One turn sends every row of this set to another row. A few are shown first. Where does it send the rows asked after them?
guv: [  3.0 -25.4   0.2  -0.7  16.4   2.7   2.0  -9.7  -6.5  18.9  -3.0   2.0
  -7.2  -7.9  21.0  13.6]
Zetad: [ -9.6  12.3  -0.5   8.9   2.5 -19.0 -15.3 -13.0  -6.8 -12.6  14.0   2.0
  24.4  -9.2  -2.8   2.0]
nez: [  0.4   9.3  11.2  -1.0   5.6   6.2   2.2  -5.1 -29.1  10.8   4.2  -3.9
  -0.9   4.3  -2.3 -27.7]
Tage: [  6.2 -11.0   3.4   0.0  20.1   4.0   6.2  16.7  18.6  20.1  -9.2   8.9
 -19.4  11.3 -13.7  11.5]
zazo: [ -3.5  -9.7  -3.4 -11.6   8.6   5.6 -13.7   4.5   7.4 -17.5  13.2  10.7
   9.3   3.9  -3.2  29.4]
kupip: [-22.2  11.9  10.3   7.8 -14.4 -10.9   4.2  14.9 -15.1   4.9   7.7  12.3
   7.2   0.0  -0.6   9.3]
kinak: [  8.6   6.6  -2.1   3.7  15.8   9.1  18.6  -1.2   7.6   0.8  -9.6 -17.3
  -3.2 -18.6  -7.6 -20.4]
rosu: [  0.5  -4.5  -2.6  -2.1  11.0   2.9 -17.5   8.2   1.9 -13.0  10.6   6.9
  10.2   0.2 -13.2  32.8]
vom: [  7.8 -10.4 -10.6  -4.1  29.9  11.7  -4.0  -4.1  22.6  -6.1 -15.4   4.5
  -7.8  -2.9   4.5   3.3]
vorad: [  9.2  22.5  18.7  -2.5  -6.9  -5.4 -17.0   2.7  -5.5   9.4  -4.5  12.8
  14.9  -3.8  -3.3 -11.7]
kupub: [  3.9   5.7   6.1 -11.2 -15.1  12.3   4.4 -22.0   5.4  22.3   0.6   2.2
  -1.2  22.7   6.3  11.0]
sir: [  0.5  14.2   6.6  -1.2  11.8 -21.1   7.4  -6.2   8.6 -27.8  -8.7 -11.1
   4.1   3.4 -19.0   7.0]
nem: [-10.6  -7.7   4.3  19.0   5.1 -15.5   0.0  25.2  18.3  -3.4  -0.3   7.5
  -9.7  14.3   7.8   6.1]
vatu: [ 11.2 -18.1  22.0   9.9   0.8  -9.5 -15.6 -10.3  16.1   9.8  -9.1   2.8
  11.0  -5.9 -19.4  -0.4]
Bofi: [ -9.9  15.2  14.4   1.9  -0.7  -4.5  -5.1  -3.9 -13.6  -7.9  24.7   0.3
  -1.0   6.6 -21.4 -11.0]
taza: [  0.1  -2.3   9.5  -9.8 -12.6  11.3  13.2 -12.9  15.7   7.9  13.7  26.0
   2.6  18.0   3.2  -2.9]
Kug: [ -7.7   6.1  -5.3  10.2  -0.4  14.7   1.1   5.0 -10.7   9.2   5.5   1.5
  19.0 -21.2   6.2 -17.4]
pib: [ -4.5  19.6   2.5  16.4  11.3 -10.5  -8.9   0.9 -12.6  22.9   1.2  -8.5
   7.9   3.1  18.2   1.8]
lupot: [ 18.3  11.4  13.4 -17.9  13.9  -2.3  13.5  -0.4  -3.1  -7.0  -8.9   6.9
   5.1  -8.8 -23.7  -9.1]
zat: [  2.4 -15.3   5.2   8.0  19.1   4.2  -1.0  -3.8  -5.5  16.4  -6.2   5.7
 -11.9 -19.8  22.9  15.5]
vetu: [ 14.0 -17.4  20.7   1.3   3.6  -6.4 -15.5 -11.1  24.7  14.6   4.1   1.8
   9.1   0.2 -17.5  -1.0]
guzam: [ -7.3 -12.3   4.8   8.9  -4.8 -18.4  -0.8  21.6  20.7   1.6   3.7   6.9
 -15.7  13.0  13.0   4.0]
Bok: [ -3.0 -15.7 -14.4  -3.0 -16.4  -2.7  21.5 -12.7   3.2   6.7  17.0   8.2
   3.8  16.4   4.5  -6.2]
Beg: [ 10.1   2.2 -21.8  -2.0  -2.2   7.2   0.7 -14.4  16.4   6.5  26.0  -3.8
   6.2  14.8   3.7  -5.3]
bom: [ -9.5 -21.5 -16.2   3.2   5.6   2.2   5.0   4.9  15.1  -4.3  -9.3  -9.1
  -9.0   1.9 -18.9  21.4]
Tebu: [ -4.0  18.3  11.1  -0.4   0.9   8.8 -12.4 -17.4 -14.5  -9.6   0.8 -11.1
  10.4   5.8 -10.2 -20.7]
zutiv: [ 13.1 -19.9  -3.3 -13.1   0.9  -5.8   4.0   6.2  16.8  -6.9 -11.9  15.7
 -19.2 -11.0 -14.6  -1.7]
Nur: [-12.3   5.2   7.2   6.1  10.8 -14.6  29.1   6.9  -4.2  -2.8   5.2  -6.1
 -11.4  -3.5 -17.4  14.7]
dufa: [ 13.6 -17.3 -14.1  -9.8 -12.0  12.5  -9.2  17.2   5.2   5.4 -16.7  -5.7
   7.1   3.8   0.7  -8.6]
meni: [ 10.8 -18.3   2.5  -9.6  16.4 -19.0  -2.8 -10.5   6.8   0.2 -20.8   3.7
  -5.9  13.0 -14.1  17.3]
Risim: [-20.1  18.1  16.2   5.4  11.7  -3.5   0.8  -4.7 -18.5  -6.5  11.7   1.2
  -4.0  19.5   6.0  -2.0]
Fen: [-17.0  14.3   0.3  11.9   0.0   3.9   3.5  -2.5 -20.0  -0.4  10.0 -14.0
 -15.0   0.1  11.4 -16.1]
retat: [  0.1  15.8   2.4   0.3  24.4   2.9  22.3  10.0  -5.6   7.7 -18.9 -13.7
  -7.2   7.1   4.3   6.3]
Papu: [ 16.8 -13.1 -16.0  -3.8  -2.7   4.7 -10.0  20.1  -3.5   0.7 -19.6  -2.8
   8.5  -3.6   2.6 -10.9]
vumes: [ 11.5   9.3 -10.2 -11.4  -8.9  -6.5  -4.9 -24.9   7.2  -1.1  11.8   0.2
  -8.4  16.0  17.3  10.1]

Tebu moves to Risim
bom moves to vom
zat moves to vatu
And these:
dufa moves to zazo
kupip moves to Kug
taza moves to Bok
sir moves to retat

